A single turn carries every row of the set below to another of its rows. Some are shown first; where does it send the rows asked next?
fezi: 18, -9, 1, 2, 5, -30, 6, 0, 8, -28, 18, -1, -13, 2, -24, -9, 7, -11, -5, -3, 18, -7, -21, -11, -26, -6, 1, -2, 12, -11, 7, 15, -5, -3, 21
Muv: 18, -13, -7, 2, 13, 1, 1, 6, 4, -22, 14, -6, -14, -5, -38, -20, 4, -21, -6, 14, 7, -7, -17, -28, -18, -4, 3, 0, 9, -4, 0, 19, 4, 1, 15
tuvek: -26, -7, 4, -8, 21, 12, 5, 23, 4, -12, -7, 15, -12, -2, 4, 30, 4, 8, 0, -24, 3, -6, 8, 8, -1, 7, 3, 11, -9, 5, 4, 21, -5, 2, -22
fonen: 20, 2, 7, 13, 13, 11, 2, -13, 5, -17, 13, -6, -14, 4, -40, -11, -18, -26, -10, 11, 2, -2, -21, -18, -5, -3, 4, -6, 14, 9, 1, 8, 10, 14, 12
pebi: -6, 5, -34, 7, 15, -13, -23, -6, 9, 7, -7, -16, 5, 5, 20, 13, -1, 10, 10, 11, 8, -16, 15, -12, 12, 4, -5, 0, -18, -11, -24, 9, -2, -18, -3
pif: 16, -11, 1, -3, 3, -1, 8, 6, 8, -25, 10, -8, -16, -3, -40, -17, -3, -18, -4, 9, 9, -5, -16, -24, -21, -13, 2, 0, 7, 2, 6, 17, 4, 2, 16
zak: -3, 18, -23, 14, 14, -5, -24, -23, 12, 7, -9, -19, 1, 12, 19, 16, -17, 3, 8, 12, 8, -12, 17, -3, 18, 9, -5, -10, -10, 0, -17, -4, 4, -6, -13
Tez: 1, -2, 2, 16, 2, 4, -10, -4, -16, 11, 14, -5, -4, 18, 29, -3, 18, -2, 2, 2, 2, 9, 1, -11, 25, 18, 12, 9, -28, -15, 7, -8, -2, -15, -22
fuz: 19, -12, -12, 11, 19, 1, -5, 0, -8, -21, 16, -6, -18, -9, -33, -20, 1, -21, -5, 18, 2, -10, -16, -28, -17, 2, 5, -5, 12, 0, 2, 12, 6, 4, 16
bupu: 20, 3, 13, 3, 11, -21, 5, -16, 12, -23, 6, -1, -10, 8, -29, -9, 0, -20, -16, -4, 16, 6, -29, -1, -12, -7, 4, -15, 12, -1, 9, 2, 3, 15, 14
Rimi: 4, 3, 5, 14, -2, 4, -6, -8, -19, 12, 14, -9, -8, 19, 32, -1, 8, -1, 7, 3, 3, 0, 5, -9, 19, 22, 12, 4, -22, -8, 17, -17, -4, -12, -26
duda: 19, -5, 8, -2, 6, -29, 6, -8, 9, -29, 9, -2, -14, 3, -24, -11, 5, -16, -8, -3, 16, 1, -23, -3, -24, -10, 3, -11, 11, -3, 14, 4, -1, 5, 16
maf: -21, 5, 2, 8, 32, 23, -6, 7, 0, -8, -2, 16, -14, 3, 7, 29, -3, -2, -3, -17, 0, -4, 7, 12, 9, 22, 5, 0, 1, 8, 5, 11, 2, 14, -31
Vir: 21, 0, 2, 19, 12, 9, 0, -9, -5, -17, 21, -5, -17, 3, -37, -10, -20, -19, -4, 14, -1, -11, -19, -22, -8, 0, 0, -2, 17, 6, 0, 11, 8, 9, 18
Ropo: 3, 6, 20, -3, -9, 10, 2, -3, -11, 22, 9, -10, 4, 23, 22, 5, 1, 2, 1, -6, 12, -5, -8, -7, 23, 19, 9, 11, -25, -9, 13, -6, -7, -10, -21
bobo: 19, -6, -9, 19, 16, 3, -2, -7, -11, -19, 21, -7, -20, -5, -33, -14, -13, -18, -2, 18, -1, -14, -15, -25, -16, 2, 2, -4, 17, 5, 2, 10, 7, 5, 19
lafa: 21, 8, 16, 14, 11, -15, 3, -20, 7, -17, 15, 1, -9, 12, -30, -1, -12, -17, -15, -4, 12, 1, -32, -1, -5, -2, 2, -9, 16, 0, 2, 6, 4, 15, 19
sek: -5, -10, 6, 1, -9, -6, 2, 3, -22, 12, 7, -7, -2, 14, 26, 1, 11, 10, 12, -5, -1, 2, -3, -11, 17, 5, 11, 15, -34, -9, 10, -6, -9, -20, -9
fevi: -5, -7, 8, -8, -4, -5, 1, -1, -24, 18, -2, -12, 2, 10, 25, -1, 13, 5, 6, -5, 4, 3, -6, -7, 16, 8, 11, 7, -33, -5, 17, -13, -6, -12, -15
Zin: -24, 1, 3, -1, 27, 15, 0, 8, -4, -11, -9, 12, -17, -2, 8, 29, -6, 1, 1, -18, 1, -5, 10, 15, 0, 15, 6, -4, 1, 15, 15, 3, 1, 15, -31
faru: -3, -6, 5, 12, -5, 1, -4, 3, -15, 12, 14, -4, -3, 19, 26, 1, 16, 5, 5, -3, 0, 7, -1, -12, 23, 9, 11, 17, -33, -15, 2, -1, -4, -20, -12
domed: -20, 1, -2, 16, 28, 22, -4, 12, -3, -9, 9, 18, -17, 5, 8, 34, -7, 7, 2, -15, -4, -11, 11, 7, 7, 20, 3, 10, 1, 5, -2, 18, 0, 6, -22
Mepo: -26, -9, -8, -3, 32, 10, -3, 23, -2, -13, -7, 17, -12, -7, 6, 23, 16, 4, -2, -17, 0, -2, 7, 6, 0, 12, 7, 6, -10, 1, 2, 20, -2, 4, -23
zor: -24, -12, -14, 7, 34, 7, -6, 18, -13, -15, -2, 15, -20, -9, 13, 23, 11, 5, 6, -12, -5, -6, 14, 6, -4, 16, 7, 3, -5, 4, 7, 12, -2, 1, -23
Sepon: -4, 12, -30, 15, 18, -7, -28, -16, 9, 9, -7, -15, 4, 9, 20, 14, -8, 6, 8, 12, 7, -12, 14, -9, 18, 9, -5, -4, -13, -8, -23, 4, 1, -13, -8
nede: -7, 11, -15, -18, 3, -10, -14, -8, 27, 6, -23, -23, 10, 8, 12, 12, -6, 4, 6, 2, 21, -9, 11, -1, 10, -4, -5, -8, -18, -3, -10, 1, -2, -10, -16
kig: -1, 0, 15, -10, -3, 5, 1, -2, -16, 20, -1, -11, 6, 15, 22, 0, 11, -1, -1, -6, 10, 2, -11, -6, 20, 16, 11, 7, -30, -7, 15, -10, -7, -8, -21
tof: 22, -6, -5, 11, 15, -22, -2, 0, 4, -23, 23, 1, -11, 1, -24, -9, 13, -14, -10, 1, 17, -11, -25, -15, -20, 5, 2, -1, 14, -17, -3, 20, -5, -3, 22
les: -5, 19, -10, -9, 1, -6, -14, -15, 27, 6, -18, -22, 7, 14, 13, 17, -18, 4, 6, 2, 19, -10, 13, 1, 15, -2, -6, -8, -14, 0, -10, -1, 0, -8, -16
Rab: 24, -3, -10, 20, 26, -21, -8, -9, -8, -18, 23, 1, -12, -2, -21, -9, 9, -17, -11, 6, 12, -11, -26, -12, -17, 13, 4, -8, 19, -13, -2, 12, -2, 3, 21
bana: 17, -7, 6, -3, 2, -2, 8, -2, 7, -26, 6, -9, -17, -2, -38, -17, -11, -22, -2, 9, 8, -3, -15, -17, -19, -12, 3, -7, 11, 9, 13, 7, 6, 8, 11
Bove: -8, 4, -25, -17, 6, -18, -17, -3, 18, 3, -22, -21, 9, 2, 15, 10, 0, 7, 9, 5, 18, -11, 14, -6, 4, -5, -4, -7, -21, -6, -10, 3, -4, -15, -11
Bukef: 23, 7, 8, 23, 13, -16, 1, -22, -6, -15, 23, -1, -13, 10, -25, 1, -18, -12, -7, 1, 7, -11, -29, -5, -8, 4, 0, -7, 21, 1, 0, 6, 1, 12, 26
difos: -4, 21, -15, 4, 5, -5, -18, -21, 19, 8, -13, -20, 3, 16, 17, 20, -22, 5, 11, 7, 13, -12, 15, 0, 17, 3, -6, -11, -11, 3, -11, -5, 2, -5, -14
Pibol: 24, 1, -5, 24, 22, -21, -5, -19, -14, -16, 23, 0, -16, 2, -19, -5, -7, -14, -8, 6, 7, -14, -26, -8, -15, 11, 2, -11, 22, -4, 2, 5, 1, 8, 24
Fitig: -26, -4, 7, -8, 17, 10, 6, 16, 0, -12, -6, 11, -17, -1, 6, 31, -7, 8, 7, -23, 2, -9, 10, 13, -3, 7, 3, 4, -5, 14, 15, 11, -4, 7, -24
Ver: 17, -2, 7, 3, 10, 5, 5, -10, 7, -21, 6, -8, -15, 0, -40, -17, -13, -27, -8, 10, 7, 0, -19, -16, -11, -8, 5, -12, 12, 11, 11, 3, 10, 15, 8
vafe: -8, 2, -30, -7, 10, -18, -19, -3, 11, 4, -14, -20, 6, 1, 19, 10, 0, 10, 12, 8, 13, -14, 15, -10, 5, -2, -5, -1, -20, -8, -16, 7, -5, -22, -4
bila: 3, 5, 14, 7, -10, 7, 0, -6, -14, 16, 16, -12, -5, 23, 28, 6, -2, 3, 9, -3, 7, -6, 1, -7, 19, 19, 8, 9, -21, -6, 19, -12, -5, -11, -23
Fogod: -22, -5, -9, 16, 28, 11, -4, 14, -11, -15, 8, 16, -22, -2, 14, 30, -2, 10, 10, -12, -7, -12, 16, 6, -2, 17, 3, 8, 0, 8, 5, 14, -3, 1, -19

pif turns into fonen
maf turns into zor
And these:
bupu turns into Pibol
zak turns into vafe
fevi turns into bila

